(in the rows, 128 means zero)
One turn moves every row onto another: examples first, then more rows asked:
z104: [150 143 129 125 161 154 117 150 121 114 129 132]
z533: [129 161 116 124 133  99 138 145 120 173 117 145]
z554: [123 132 123 101 126  85 144 144 122 168 113 140]
z381: [111 105 149 139 131 126 130 117 126 131 144  91]
z695: [127 121 145 146  91 112 133 154 154  95 126 137]
z775: [123 155 120 122 133  95 140 134 119 178 121 136]
z51: [146 146 132 139 113 131 134 157 127  89 120 158]
z195: [121 148 123 124 115  82 144 135 130 170 118 142]
z235: [131 124 146 142  97 102 133 144 157  90 121 145]
z740: [131 126 142 138  86 109 141 133 141  88 127 149]
z752: [125 134 121 101 135  91 140 145 119 171 112 137]
z61: [142 124 141 129  97 111 131 146 158  91 126 148]
z139: [144 154 124 133 148 154 116 157 117 119 106 132]
z891: [146 151 130 137 148 154 128 150 105 107 125 140]
z700: [143 148 127 135 109 133 125 163 139  98 100 150]
z631: [129 130 141 134 172 142 121 127 115 131 133 104]
z539: [118 106 153 137 105  94 137 114 151 109 135 115]
z943: [129 160 117 125 123  94 138 149 127 165 112 151]
z76: [138 143 134 147 117 136 121 173 138  95 120 145]
z680: [117 107 151 134 144 118 131 106 129 129 141  94]
z564: [113 102 151 143  98 105 134 126 147 111 137 111]
z126: [136 122 137 121 164 145 124 122 120 130 142 103]
z77: [129 138 118 102 123  88 144 152 126 160 107 150]
z308: [128 135 128 128 159 151 119 126 110 138 119 101]
z709: [123 103 146 119 135 120 130 104 135 127 146  97]
z961: [145 145 135 142 126 128 124 165 142  90 114 154]
z250: [130 140 119 103 136  95 141 149 119 168 111 144]
z361: [113 111 143 128 132 125 130 103 123 139 126  89]
z424: [132 134 135 132 160 152 129 124  98 129 137 111]
z259: [130 142 119 102 130  92 141 155 122 163 107 148]
z642: [116 105 146 128  92 103 133 111 147 119 119 107]
z722: [126 104 149 123 100 100 135 114 154 107 138 119]
z302: [138 144 132 145 152 154 116 164 120 114 128 127]
z803: [127 126 139 134  81 108 132 140 152  98 108 138]
z330: [152 144 132 129 127 135 124 164 141  93 122 153]
z884: [117 108 147 132  96 104 144 104 131 110 140 119]
z221: [118 113 147 130 134 125 138 101 112 128 146  98]
z271: [144 148 132 140 164 147 119 157 122 110 121 135]
z140: [125 134 123 102 119  81 144 147 125 163 110 146]
z439: [127 155 121 126 112  85 141 145 132 165 114 151]
z679: [124 126 140 142 160 149 121 137 115 132 138  97]
z277: [119 147 123 124 123  88 143 131 125 176 122 134]

z250 goes to z752
z361 goes to z642
z695 goes to z76
Now these:
z271 goes to z631
z424 goes to z221
z104 goes to z126
z943 goes to z533

One turn moves every row onto another: examples first, then more rows asked:
z272: [135 105 125 105 122 143  96 148 125 100 145  94 139  89 147 136 140]
z130: [120  93 149  86 141 169 152 110 145 101 144 122 165  82 147 135 120]
z99: [123 150 128  99 164 150 103  95 130 112 114 143 173 111 180 130 112]
z728: [119  95 151 101 132 151 136 112 120 106 142 163 170  92 125 110 105]
z73: [107  86 126  98 162 176 151 108 142  96 146 133 175  96 145 123 125]
z822: [112 125 119 129 117 108 140 140 108  73 122 146 150  81 181 129 109]
z521: [137 141 137 101 125 125 134 138 102 124 147 103 186 130 133 101 102]
z320: [106 125 105 109 108 139 100 167 119 106  91 119 167 133 166 111 114]
z337: [102 129 110 124 122 133 146 121 120  66 128 113 150  82 192 126 141]
z583: [125 157 132 100 163 147 104  90 131 114 119 139 171 111 180 135 103]
z760: [127 134 118 105 139 134 133 140  99 116 141 119 194 137 129  77 124]
z989: [ 99 119  98 129 126 139 128 154 130 104 127 104 171 158 176 135  97]
z78: [126 155 136 100 163 149 100  93 130 116 116 147 169 111 176 130 112]
z378: [ 96 126  99 137 133 129 144 119 112  65 141 129 152  99 183 118 129]
z157: [ 96 134 103 122 107 146 120 134 121 109 129  84 162 151 166 126 108]
z636: [141 128 137  86 135 127 151 152 116 122 146  85 183 125 149 120 106]
z702: [123 150 134  97 168 147 108  95 131 111 117 140 172 112 185 137 105]
z362: [127 148 128  94 171 144 106 100 133 113 111 143 174 110 184 131 110]
z367: [110 130 123 118 111 120 140 133 116  68 119 124 148  71 189 126 128]
z368: [108 117  95 116 129 131 117 168 128 106 105 127 177 148 174 121 100]
z526: [142  99 132 112 123 122  87 164 120 103 139 125 143  92 135 128 121]
z890: [126 124 104  92 158 147 140 152 120 112 132 112 199 132 145  88 140]
z886: [123  91  92 140 162 143 106 142 129  92 169 127 151 126 143 126 130]
z883: [110  90 128 108 157 163 138 111 126  98 144 163 175 100 132 108 118]
z774: [103 125 106 145 129 110 147 127 107  69 137 148 158 100 182 122 109]
z448: [134  92 112 132 146 121  96 156 119  95 153 150 153 114 133 120 111]
z260: [122 102 101 117 149 158 108 134 135  97 164  91 145 110 150 135 148]
z463: [ 98 136 109 111  93 146 107 145 121 107 108  94 160 134 159 116 121]
z809: [125  99 158  91 128 155 141 115 131 105 143 135 160  79 132 127 101]
z11: [134 115 115  83 158 145 155 163 130 112 136  92 194 130 161 111 127]

z320 goes to z463
z11 goes to z890
z378 goes to z774
Now these:
z448 goes to z526
z130 goes to z73

